Some points, each followed by its number:
[-25  -8 -22  -5  -6   3 -24 -12 -25 -17 -22 -13   5  13 -11 -20 -20 -36
 -21   7 -15  -6   5  -6  11 -32   3 -31 -20] 0
[ 11   8 -22  -5   7  17 -10   0 -10  -4  -7   2   6  -2 -12 -21 -12   2
   7   8 -13   8 -12   8  11  -3  -9 -15 -23] 1
[-35 -36 -22 -45 -20 -49 -22 -14  -8 -17 -37 -25 -21 -42 -10 -22 -36 -27
 -19 -20 -11 -44 -12 -33 -30 -31  -6 -27 -23] 2
[-22 -22  -8 -32   8 -36 -27 -13 -28 -18 -35 -25  -6 -16  -8 -21 -22 -24
  -8  -8 -12 -20 -11 -36 -19 -30  -8 -25 -23] 3
[-31 -32 -21 -31  -4 -24 -22 -15 -12 -17 -33 -29  -9 -43  -9 -21 -39 -24
 -21  -7 -12 -17 -10 -25  -5 -30 -13 -29 -24] 4
[ -9 -21  -9 -18   5  -9 -25 -13 -26 -15  21 -10   6  -2  -9 -19  -9   3
 -21   7 -11   9   3 -36  -4 -31  -6 -15 -20] 5
[-22 -21 -24 -14   8 -34 -24 -12 -27 -15 -34 -26  -7 -11  -9 -21 -23 -11
 -16  -8 -11  -5 -10 -49 -31 -31  -8 -12 -21] 6
[ 18  -5 -22  24   6 -27 -26 -13 -11 -16  18 -13   6 -16  -7 -15  -7 -23
 -18   9 -16   9 -12  19  -4 -17   4 -27 -11] 7
[-23 -10  -7  12   7  -9 -25 -12  -8 -18 -23   1   7 -45 -12 -18  -9   6
 -21   7  -2  13 -12 -34  14 -30 -11 -17 -20] 8
[ -5  19   3   8   8  16   4   4 -12  -3   4   0   9  13  -8 -21  33  18
   6   9 -12  -3 -12  19  11  12  -8  14   5] 9
[-35 -37 -22   9   5   5 -11 -14 -24 -18 -37 -26   7   0  -9 -21 -37 -21
 -19 -21  -8 -18   4 -23  10 -31  -9 -28 -22] 10
[-34  -7 -22  -3   6   5 -24 -15 -12 -16 -21 -29   6 -29 -10 -20 -38  -9
 -21   6 -12 -17 -11 -21 -16 -31  -9 -27  -9] 11
[-23 -35 -23 -22 -21 -23 -25 -14 -25 -16 -20 -26  -8 -26  -9 -19 -11 -38
 -20   5 -13 -29 -12 -23  -4 -30 -10 -14 -24] 12
[ -7 -22 -21 -45   7   4 -11 -12 -27 -15 -20 -27   8 -16 -12 -19   6 -22
 -19  -4 -10  12  -9 -22  12 -30   3 -12 -22] 13
[37 34 47 25  7 17 47 17 29 26 18 26 10 27  2 50 33 29 35  8 43  9 41 19
  9 37  4 28 33] 14
[ 21  20  34  25   7  15  32  13  15 -18  20  14   8  27  19  21  34  33
  36   6   0  10  18  18   9  37   4  30  18] 15
[ -6  17  17  11   7  15   5   0  16 -16  21   2   5   0 -10  -6  20   6
  -4   8 -11  11   2  19   9  25   6   1   6] 16
[34 35  4 23  9 21  6 29 29 13 35 42  6 27  2 21 34 18 36  7  3  9  1 20
 12 44  9 16 18] 17
Which two points above are nearest to each new point? Their numbers follow each, nearest first.
[-21   4  -8  10   8   3 -11  -2 -25 -17  -7   1   9  -1 -12  22  20  16
 -20   6  17   9 -12  19  -2 -17   2 -27 -11] 1 9
[18 38 30 24  7 16 47 53 31 38 31 43  6 26 16 47 31 33 48  9 28  5 45  3
  9 39  2 41 32] 14 17
[ 35  34  16   9   5  17 -10  17  29  40  36  46   8  23   0  35  31  17
  -7   4  15   8   1   5  10  24  19  38  33] 17 14
[-36 -35 -10  -2  -7   3 -10 -13 -13 -15 -22 -15  -4  -3  -9 -17  -7 -41
 -23   8 -10  12 -11 -21   9 -18  -8 -11 -24] 0 12
[  5  -8 -10  15   8  17 -21 -14 -30 -17 -21 -12   6 -14   3 -21 -24   4
 -20   7 -11   9 -10  18  10  -3 -11 -11 -22] 1 7
[-19 -21  -8  12   7 -11 -24 -11 -27  -3 -34 -15  -5 -17 -12 -19  -8 -37
 -20  -6 -13  -3 -12  16 -30 -28  -9 -24 -24] 0 11
[ -6 -35 -22 -33   9 -25 -24 -14 -26 -15 -18 -28  -6 -28 -11 -21  -9 -36
 -20   6 -11   9  -9   4  12 -18  -8 -12 -24] 13 12
[35 33 31 25  6 20 46 42 42 35 32 29  8 23 14 46 32 32 37  8 42 10 46 18
  9 38 18 28 45] 14 17
[-21  22 -23  25  -5  16 -24 -12 -25 -18   7 -13   6 -17 -12  -9   1   3
   9   7 -12   9 -14  18   7  11 -10 -25   4] 1 9
[ -7 -21 -25 -48   9 -11 -23 -13 -24 -18 -34 -10 -22 -30 -11 -18 -37 -24
  -3  -7 -12   9 -11   2  11 -19 -11 -29  -7] 4 13
[-33 -33 -20 -45 -47 -38 -22 -15 -25 -18 -38 -24 -21 -43 -11 -18 -37 -37
 -20 -21 -11  -1 -13 -35 -46 -32 -10 -27 -23] 2 4
[-36 -34 -25 -28 -35 -21 -23 -14 -27 -18 -36 -25 -20 -44 -13 -20 -39 -25
 -22 -33 -14 -56 -11 -35 -59 -30  -9 -28 -24] 2 4
[-22 -37 -22   9   9   0 -23 -13   1 -16  -9 -29   5 -14 -11  -3   6 -23
  -6   4 -14  -5 -10  20  -4  -3  -9 -16 -23] 7 0
[-32 -33 -21 -32  -7 -23 -24 -14 -27 -17 -34 -28  -3 -41 -12 -21 -37 -23
 -20 -33 -10 -27 -11 -24  12 -31 -11 -26 -21] 4 3
[34 34 31 22  5 18 46 41 41 25 35 30  4 25 44 51 30 29 38  5 44 12 46 18
  9 37 32 40 44] 14 15
[-19 -20 -10 -31   3   3 -23 -13 -27 -15  -9 -23  -7 -45 -12 -18 -34 -34
 -18   7 -15 -16 -11 -36  -4 -30  -7 -28 -24] 4 12
[-35 -35 -23 -18  -9 -38 -23 -13 -25 -14 -24 -10   8 -40 -12 -17 -35 -24
 -19  10 -13 -16 -14 -22  10  -6  -7 -27 -22] 4 12
[-34 -19 -25 -43 -36 -12 -25 -13 -26 -18 -34 -26 -33 -41  -9 -17 -39 -36
 -18 -20 -10 -31 -12 -49 -45 -31 -11 -26 -21] 2 4
[-23  -7 -23 -19  -6  15 -23 -12 -26 -17  -9 -25   7  -3 -10 -18 -38  -9
 -18  -8 -14  11 -11 -21  11 -28   6 -28 -24] 0 11
[-35 -34 -24 -31 -35 -50 -23 -13 -28 -16 -34 -25 -33 -15 -13 -20 -21 -37
 -18 -45 -14 -45 -11 -49 -60 -31  -9 -27 -23] 2 3
[-19  -6 -23 -20   8  17 -11 -14 -12 -15 -36 -10   6  11 -11 -19 -11  20
 -20   7 -14  -3 -11 -11  10  -2 -10 -15 -21] 1 0
[  6  35 -23 -17   9 -11 -21 -12 -24 -16  -9 -27   6 -17 -10 -19  -8  -9
 -18  -6 -13   8 -12   6  12 -16 -11 -25 -25] 1 7
[-18 -22  -7  26   7  17 -24 -13 -26 -16 -23 -10   7 -15 -12 -19 -37 -23
 -17  -8 -17  11 -13 -21  12 -18  -7 -26 -22] 10 0
[-20 -35 -24 -46 -21 -53 -26 -11 -24 -17 -33 -24 -20 -30 -10 -20 -38 -35
 -19 -48 -12 -31 -10 -50  -2 -31  -8 -28 -24] 2 4
[-21   6   4  24   7  16   1  -3  -1 -16   4 -12   7  27 -11 -19   4  31
  -3 -22 -10  10 -10   5   9  -3 -10  -1  -9] 9 16
[-10 -35 -22  -4   4 -13 -11 -13 -24 -15 -20   1   6   0 -13 -18 -39 -10
 -17   8 -12  -5 -12  -7   9 -31 -10 -27 -22] 0 10
[  5  -6 -22   9   9  18 -12 -13   2 -20 -20 -24   6  25 -13 -17   4  19
  -7  10   2  -4 -10   5  10 -17  -7   4 -24] 1 9
[-39 -35 -22 -45 -34 -53 -24 -11 -28 -16 -34 -27 -31 -44  -9 -19 -36 -37
 -19 -22 -11 -17 -14 -23 -42 -30  -9 -26 -23] 2 4
[ 19  19   6  22   9  18  15 -14  44  51  19  44   9  26  16  36  34  18
  -6   6   2   9  16  22  11  24   6  15  20] 17 14
[34 35 47 24  5 16 47 28 27 38 22 43 10 27 59 35 31 30 22  6 29  9 43 20
  9 40 44 40 45] 14 15
[-34 -22 -24 -21  -7 -22 -24 -13 -26 -15 -20 -24   9 -27 -11 -18 -21 -22
 -20 -18 -11  -3  -8  -8  -6 -33  -9 -27 -23] 4 12
[-20 -23 -21 -46   8 -38 -23 -14 -24 -18 -35 -25 -22 -26 -11 -19 -22 -22
 -19  -4 -12 -32 -12 -22 -31 -29 -13 -28 -23] 3 4
[34 34 47 24  6 17 44 57 45 54 34 43  7 27 31 50 34 33 32  9 42 11 59 18
 12 38 32 29 15] 14 17
[-34  -8  -8  -4   6  18 -10 -13 -11 -17   7 -12   9  10 -14 -17   7 -11
 -19   9 -14  -2 -11   6   7 -15   5 -15 -11] 0 1
[-33 -36 -21 -43 -50 -53 -25 -13 -24 -19 -21 -26  -6 -44   4 -17 -38 -37
 -18 -18 -12 -47 -16 -37 -42 -29 -10 -27 -26] 2 12
[-35 -35 -25 -44 -35 -40 -22 -15 -26 -15 -21 -25 -48 -39  -6 -18 -40 -37
 -18 -22 -16 -47 -10 -24 -44 -29 -11 -28 -22] 2 4
[ 33  35  19  23   5  19  15   1  44  40  31  17   6  22 -10  36  30  33
  37   7  42  10  42  19   9  38  33  27  41] 14 17
[-35 -35 -22 -32 -21 -53 -27 -12 -28 -17 -35 -26 -48 -42 -10 -19 -36 -36
 -17 -18 -12 -33 -13 -22  -6 -31 -10 -28 -24] 2 4
